The rows below fall into families. The same turns and mirrors carry the whole set onto itself and the rows of a family onto each other. For each named row, which other rows are in its family? Write them in the order they are listed.
These 15 rows form 3 families of 5 rows each.
tad: -6 -15 -25 -17 12 -20 47 12 22 -30 10
gofu: 11 11 -28 12 1 -47 22 12 -7 -7 34
gabig: -15 4 -29 8 -7 -10 -2 21 22 -9 17
nor: 7 -15 -15 -32 13 -6 21 6 37 -26 3
gaku: 7 16 -2 5 -13 -12 -5 13 -14 4 0
Gep: 25 -5 8 -34 8 -14 31 0 -4 -16 -12
Saran: 19 16 -20 4 -3 -31 -14 9 5 3 30
nokon: -19 -4 -34 8 0 -23 34 22 14 -20 18
sebub: -2 11 -10 12 -9 -28 30 17 -26 -5 4
Tireb: 23 6 9 -24 -2 -4 -4 2 -1 -2 -10
dor: 39 -6 -9 -36 19 -33 25 -5 16 -19 18
nebok: 1 -3 -17 -17 2 1 -9 12 36 -13 7
tinev: 23 -3 -22 -12 15 -48 46 3 -1 -20 27
Bukup: 37 6 -9 -25 8 -23 -12 -2 19 -4 19
kagik: 10 -2 -4 -12 4 -29 52 8 -19 -17 -3

The rest of the family of kagik: gaku, Gep, sebub, Tireb
The rest of the family of nokon: tad, gabig, nor, nebok

The rows below fall into families. The same turns and mirrors carry the whole set onto itself and the rows of a family onto each other. For each named row, which other rows are in its family? Write them in the order they are listed.
These 32 rows form 4 families of 8 rows each.
naniv: 27 -1 -3 28 0 0 6 -1 0 20 -25 15 17 -4 2 -19
mavi: -24 -5 -17 18 7 -16 9 -4 21 -7 -28 2 -4 15 10 -16
siki: -26 8 1 -26 10 0 7 2 -3 -23 22 -15 -12 8 1 13
givog: -23 -2 -12 15 1 -21 5 2 26 -13 -20 -6 -7 14 11 -19
Tazot: -12 -15 2 2 -8 -19 2 -7 -3 -15 2 -2 9 -18 -33 -21
zako: -7 -12 0 -4 -11 -16 -5 7 1 -7 -5 -1 17 -23 -34 -15
mero: 20 3 7 25 -6 11 11 1 2 15 -19 25 26 0 -2 -21
fabi: -29 0 3 -28 10 -5 3 -8 1 -21 12 -15 -13 -2 7 15
rovut: 25 19 18 -14 0 19 17 0 -26 11 16 -3 7 -10 -11 1
det: -5 11 6 4 -6 -4 -1 0 23 15 35 -2 27 -3 8 -13
Komu: -5 14 -2 -4 -6 -5 2 1 32 13 30 3 22 2 14 -14
Zem: 6 -7 0 5 16 6 12 0 -36 -15 -33 -3 -16 1 -12 8
ridu: 1 4 3 9 18 1 19 1 -30 -20 -35 4 -12 1 -3 16
Baza: 25 12 15 -17 4 17 5 5 -24 5 25 -2 10 -12 -7 10
metom: 17 21 4 -14 -6 18 8 2 -33 3 17 -4 14 -14 -13 7
lofip: -19 4 -8 -23 16 -10 3 0 -6 -18 16 -24 -21 2 5 15
nuru: 27 -7 -4 30 -5 1 14 12 -3 15 -17 18 18 6 -7 -18
rov: -10 -18 5 -4 1 -12 1 8 -8 -15 -4 0 13 -29 -29 -20
mema: 6 -3 -1 4 21 -5 15 4 -37 -21 -34 6 -5 10 -6 1
Rokeb: 7 20 -2 6 21 17 19 -6 -5 5 3 2 -12 26 36 9
muzo: 30 8 -4 30 1 6 10 8 -5 18 -15 16 19 5 -4 -21
Fuso: 12 22 -4 0 19 19 12 8 -1 13 -5 3 -3 22 36 15
kuze: 10 25 -7 5 9 12 13 -7 3 13 0 1 -8 32 31 13
fum: 0 3 -5 -7 -8 -1 -5 -1 27 18 32 -2 18 1 5 -22
ven: 11 16 -7 10 20 24 20 -6 6 8 1 -3 -4 25 34 5
Masog: 23 10 10 -13 9 21 9 -1 -30 10 17 7 12 -12 -9 13
tilob: -11 -9 5 -9 -10 -23 -6 7 -10 -10 -4 4 10 -23 -32 -11
ket: -25 -12 -20 16 10 -18 -3 0 23 -13 -19 4 -2 14 13 -7
Tos: -26 15 2 -29 15 0 0 -11 -1 -18 14 -17 -13 -3 9 12
gudok: -16 -15 -6 15 16 -18 6 -1 29 -5 -19 4 -9 17 15 -13
libok: -6 11 -1 -3 -11 6 -2 -3 33 18 31 -5 10 -7 8 -7
Nadi: 6 -4 -8 -3 16 5 14 1 -27 -18 -37 3 -21 6 -6 8

The rest of the family of metom: Tazot, mero, lofip, mema, Fuso, gudok, libok
The rest of the family of zako: mavi, fabi, Komu, Zem, Baza, Rokeb, muzo
The rest of the family of nuru: givog, det, ven, Masog, tilob, Tos, Nadi

The rows below fall into families. The same turns and mirrors carry the whole set onto itself and the rows of a family onto each other. For each named row, which other rows are in its family? Write them in the order they are listed.
These 32 rows form 4 families of 8 rows each.
Nofe: 2 -4 17 -11 11 -4 1 -14 8 -41 8
Fezos: 10 -9 8 7 2 -16 -2 15 19 -17 -25
nuvo: 10 -13 14 -19 19 1 2 -8 13 -34 -3
gebo: 23 7 0 39 24 -4 -6 -7 -15 6 13
vebaz: 8 0 -4 -2 -26 24 -19 -8 -13 3 0
pur: 7 3 -9 -15 -16 20 -22 -10 -6 13 -6
zus: 15 -4 0 -3 -24 22 -24 -14 -1 8 11
rimag: 15 8 -4 5 -1 17 25 -3 12 23 -21
dig: -17 -1 15 -3 21 2 33 -18 -7 4 -7
kazam: 1 -11 18 -25 14 -12 3 -5 9 -27 -3
bapit: 20 -1 -2 41 16 -14 2 -15 -17 -15 4
Soz: 34 0 -7 1 10 -8 8 -20 -8 -1 33
gulas: -24 -6 7 -3 20 -1 24 -11 -14 15 -4
biko: 7 -9 8 8 1 -31 -8 12 12 -12 -18
Ludeg: -16 7 16 -10 18 1 20 -13 -25 14 -6
rufat: 6 -21 29 7 7 21 -16 -7 -16 18 -6
vupi: 16 17 -7 37 24 -4 -8 -5 -13 -7 7
nonab: 0 -7 35 12 4 18 -21 -9 -2 19 12
nukoz: 11 1 -6 4 -1 20 30 2 1 20 -17
lar: -1 4 -12 8 -5 1 32 -5 10 13 -22
gamu: 8 -12 38 11 10 17 -16 -11 -11 19 -6
bude: 5 -10 1 12 5 -16 -7 22 22 -17 -1
fepu: 4 7 0 -10 -17 17 -25 -19 1 14 -8
miru: 9 -15 3 17 -4 -23 -4 20 17 -12 -5
rek: 7 7 -3 9 -6 11 31 -18 12 11 -24
tel: 20 0 -13 2 7 -15 5 -28 4 -5 33
Tuf: 13 0 -4 44 22 -5 -1 -8 -12 -15 4
zol: 28 10 -16 2 11 0 1 -25 -11 -3 29
gepa: 10 -5 22 -10 3 -11 3 -10 2 -40 6
kip: -16 18 19 -6 15 1 21 -16 -14 18 -6
madit: 18 0 -18 5 18 -9 2 -25 9 -6 30
budu: 0 -8 29 19 3 17 -28 -7 -15 9 8

The rest of the family of zol: Fezos, gebo, zus, dig, kazam, lar, budu
The rest of the family of Tuf: Nofe, pur, rimag, Ludeg, gamu, miru, tel
The rest of the family of fepu: bapit, rufat, nukoz, bude, gepa, kip, madit

The rows below fall into families. The same turns and mirrors carry the whole set onto itself and the rows of a family onto each other. For each named row, which other rows are in its family? Write them in the order they are listed.
These 27 rows form 9 families of 3 rows each.
razok: -2 -4 1 13 4 29 -8 -19 16 -13
Terib: -4 -2 -3 5 -2 33 -1 -27 7 -7
vesi: 7 -3 -1 2 2 24 -3 -22 27 -13
zapo: 1 25 -6 -7 -1 -5 -25 17 -2 26
puda: 0 20 -7 -11 -5 -6 -24 21 -2 27
nuba: 5 21 -10 -8 3 -10 -22 12 -2 34
zom: -17 -16 -2 3 -12 -33 15 0 -9 9
bod: -5 -8 -2 8 2 24 7 -27 23 -6
zeti: -9 -17 5 0 -14 -32 15 1 -5 -9
Folir: -1 6 -1 6 0 29 -1 -19 19 -16
mumip: -7 -17 -16 1 -15 -25 17 5 -14 -6
foz: 2 -1 -10 4 4 28 -5 -23 24 -8
bos: 0 22 -3 -2 5 0 -23 6 6 37
Von: 12 23 -2 4 1 -6 -19 10 -6 33
Suza: 13 0 -4 1 0 22 -7 -24 27 -9
vil: 12 17 3 -5 -1 -9 -27 -1 -1 37
petab: 8 28 2 -7 4 -9 -21 9 -5 28
rebeb: 9 -7 -7 -6 10 27 -1 -23 15 -11
bitis: -4 -4 -6 2 -4 17 3 -35 17 -16
gezab: -7 -24 7 0 -11 -26 17 5 -10 -2
mefa: -19 -11 -3 -11 -17 -32 9 4 -13 4
Rupu: 8 27 -5 -11 -4 1 -23 3 12 31
vuf: -8 -15 -3 -2 -10 -31 17 -6 -16 -7
Kopa: -12 -23 -6 -3 -11 -29 16 -4 -8 -5
Leban: -11 -17 -6 -3 -10 -27 14 -10 -19 -10
linav: 8 15 -10 -5 2 -10 -34 13 4 25
Tudiv: -13 -23 1 2 -26 -25 11 4 -5 1

The rest of the family of zeti: Folir, petab
The rest of the family of Suza: puda, Leban
The rest of the family of zom: bod, bos
The rest of the family of rebeb: mumip, linav
The rest of the family of bitis: mefa, Rupu

The rows below fall into families. The same turns and mirrors carry the whole set onto itself and the rows of a family onto each other. For each named row, which other rows are in its family? Write them in the order they are listed.
These 32 rows form 4 families of 8 rows each.
kigi: 18 -27 -5 -26 14 16 13 12 -16 -37 11 -27 -31 -57 -20 14 11 -11 62 -11 -1
 36 -26 22 4 1 22
tezo: 28 -24 14 -27 -37 31 29 13 -7 -13 2 -31 -4 17 -28 32 -17 -3 35 -24 1 7
 -47 -1 23 11 13
tedi: -16 -32 -4 -17 27 10 45 30 1 -30 13 -18 1 -7 7 0 -6 -17 38 -41 -8 10 0 1
 -11 15 13
bor: 14 -8 10 -12 -37 29 34 -16 21 -39 19 -14 -19 5 -16 18 -5 -21 35 -11 4
 -10 -44 7 28 16 15
roz: 29 -41 -11 -24 13 6 13 10 -23 -36 13 -24 -22 -56 -3 5 -4 -17 63 -18 0 8
 -19 34 7 2 21
Dedu: -12 -15 16 -38 19 7 34 24 -16 -24 38 -24 -18 -23 -3 17 -9 -10 51 -6 -14
 26 -23 -7 41 26 -1
gafig: -5 -30 16 4 -25 17 30 -37 1 -34 6 -35 10 -11 -19 -8 -12 -20 59 -10 -9 10
 -44 12 11 33 -19
Lun: 36 -42 -4 12 37 13 20 11 -14 -6 19 -10 -23 -13 -12 2 -13 -38 25 -14 -27
 4 -28 30 17 20 4
Zoku: -15 -32 8 -20 36 18 37 23 9 -17 19 -39 -12 -12 -18 17 0 -21 39 -39 9 15
 11 7 -3 6 -3
rebu: 24 -52 16 -2 -15 21 22 -15 -19 -15 6 -46 5 6 -34 18 -42 -10 43 -34 6 15
 -43 -4 13 21 -12
lari: 27 -29 3 -15 16 11 11 7 -22 -26 34 -16 -34 -50 -9 14 -10 -21 51 0 -18 11
 -36 26 42 20 7
Bufer: 15 -37 -3 6 37 20 25 14 2 -16 12 -26 -25 -18 -19 11 3 -35 28 -31 9 1 3
 34 -10 -5 8
puza: -3 -6 13 4 -40 25 36 -15 8 -33 3 -13 2 5 -10 -1 7 -17 40 -1 -8 1 -47 18
 11 19 4
pav: 16 -12 15 -13 -42 41 31 -5 13 -31 19 -7 -17 17 -17 26 12 -22 40 -14 -7 8
 -35 23 12 29 10
Dusug: 17 -46 16 -5 -31 26 19 -9 -19 -15 -6 -43 17 -14 -28 8 -22 0 55 -25 -20
 15 -49 11 8 35 -13
Sel: 31 -47 -17 -6 26 12 28 20 -2 -20 1 -16 -10 -21 -2 -3 -4 -32 38 -36 -16
 -2 -9 33 -14 8 20
gok: 28 -40 8 -18 0 7 30 -11 -22 4 25 -43 -2 -24 -29 2 -42 -21 36 -30 -4 23
 -52 14 -6 36 -18
Rizod: -3 -28 20 12 -22 31 26 -37 7 -46 33 -15 -14 2 -17 12 -9 -27 48 -18 2 11
 -33 16 6 41 -13
kan: 6 12 7 -23 -25 17 46 4 7 -19 38 -5 -21 -12 -5 9 -8 -21 15 -10 -1 4 -53
 16 5 26 14
fifos: 29 -16 7 -35 -19 21 37 28 -15 10 18 -25 -6 -5 -21 20 -24 -7 18 -30 -14
 15 -53 12 -2 29 9
teku: -11 -27 10 -34 18 22 20 25 -6 -29 30 -39 -25 -47 -18 32 -1 -2 52 -31 11
 15 0 9 13 7 6
nar: 15 -50 24 4 -19 26 16 -22 -28 -24 18 -38 -1 3 -31 18 -26 -13 55 -27 5 30
 -37 12 1 36 -21
nonuk: -11 -34 -4 0 38 22 37 19 10 -29 7 -21 -10 -11 -15 3 3 -22 31 -42 -16 28
 -7 1 -23 18 11
luvef: -22 -23 8 -25 22 15 29 23 -14 -39 17 -30 -15 -35 -14 13 2 0 52 -26 3 46
 -15 -9 -3 10 9
Fibi: 18 -22 13 -5 -44 33 24 12 -13 -15 -10 -21 8 3 -18 14 -4 2 36 -15 -20 5
 -53 18 9 21 10
Zot: 3 -12 9 -5 -4 3 37 -34 -1 -25 44 -24 -18 -30 -14 -10 -26 -34 34 -10 8 11
 -51 18 2 34 -13
dadi: 19 -32 0 -9 19 25 8 16 -12 -27 22 -26 -38 -53 -18 25 3 -14 41 -22 12 2
 -9 37 8 -5 17
dakip: 33 -34 19 -22 -37 36 21 10 -22 -9 4 -29 -5 19 -30 33 -7 -7 48 -23 -4 27
 -38 19 7 25 1
mame: 31 -38 -15 -1 29 24 20 9 7 -25 -1 -17 -27 -35 -22 4 12 -33 40 -27 -18 18
 -19 31 -14 8 22
pov: -18 -26 2 -36 13 3 29 20 -20 -46 25 -27 -10 -43 7 6 -7 -2 63 -23 7 22
 -11 3 10 9 12
vev: -3 -28 9 -8 37 8 45 29 -6 -6 21 -17 -6 13 -6 4 -13 -27 25 -22 -22 19 -15
 -3 16 25 -5
bifo: 8 -35 13 13 -15 20 25 -44 8 -42 23 -29 -10 -6 -23 5 -29 -29 43 -22 9 -3
 -42 4 18 26 -10

The rest of the family of teku: gafig, Zoku, Bufer, puza, Dusug, Fibi, dadi
The rest of the family of Zot: Dedu, Lun, lari, gok, kan, fifos, vev
The rest of the family of nar: kigi, pav, Rizod, nonuk, luvef, dakip, mame

The rows below fall into families. The same turns and mirrors carry the whole set onto itself and the rows of a family onto each other. For each named row, which other rows are in its family? Write them in the order they are listed.
These 15 rows form 5 families of 3 rows each.
bok: 27 3 -19 -6 -22 -24 3 7 11 1 9
rit: -19 -1 -10 3 -13 11 3 -12 28 34 4
rado: 25 -26 -26 -11 -10 -11 12 13 0 -7 13
mezu: -7 3 13 -7 6 8 20 -13 21 26 1
Zosar: -5 8 -43 21 12 9 -8 3 1 -5 -14
rabig: -23 -7 -23 8 -9 -16 1 28 -16 -16 -6
bote: -1 -1 16 -8 13 12 13 -17 11 22 6
danot: 11 -29 -5 -31 -20 3 7 3 8 7 -14
ves: 5 -10 5 -12 -4 26 6 -16 15 17 -23
sumen: -32 18 -26 15 3 5 15 10 -15 -10 0
Zuvop: -18 7 19 7 10 21 -9 -7 5 1 -5
pali: -3 -29 -24 -5 -25 -24 12 21 -4 7 -4
bedi: -27 14 -33 18 1 17 11 9 -7 -15 -2
latu: 17 -26 -31 -20 -17 -2 14 10 -8 -5 9
lofe: -15 15 -3 28 0 6 -9 9 -11 -17 3

The rest of the family of mezu: rado, bedi
The rest of the family of danot: rabig, Zuvop
The rest of the family of Zosar: bok, rit
The rest of the family of ves: pali, lofe

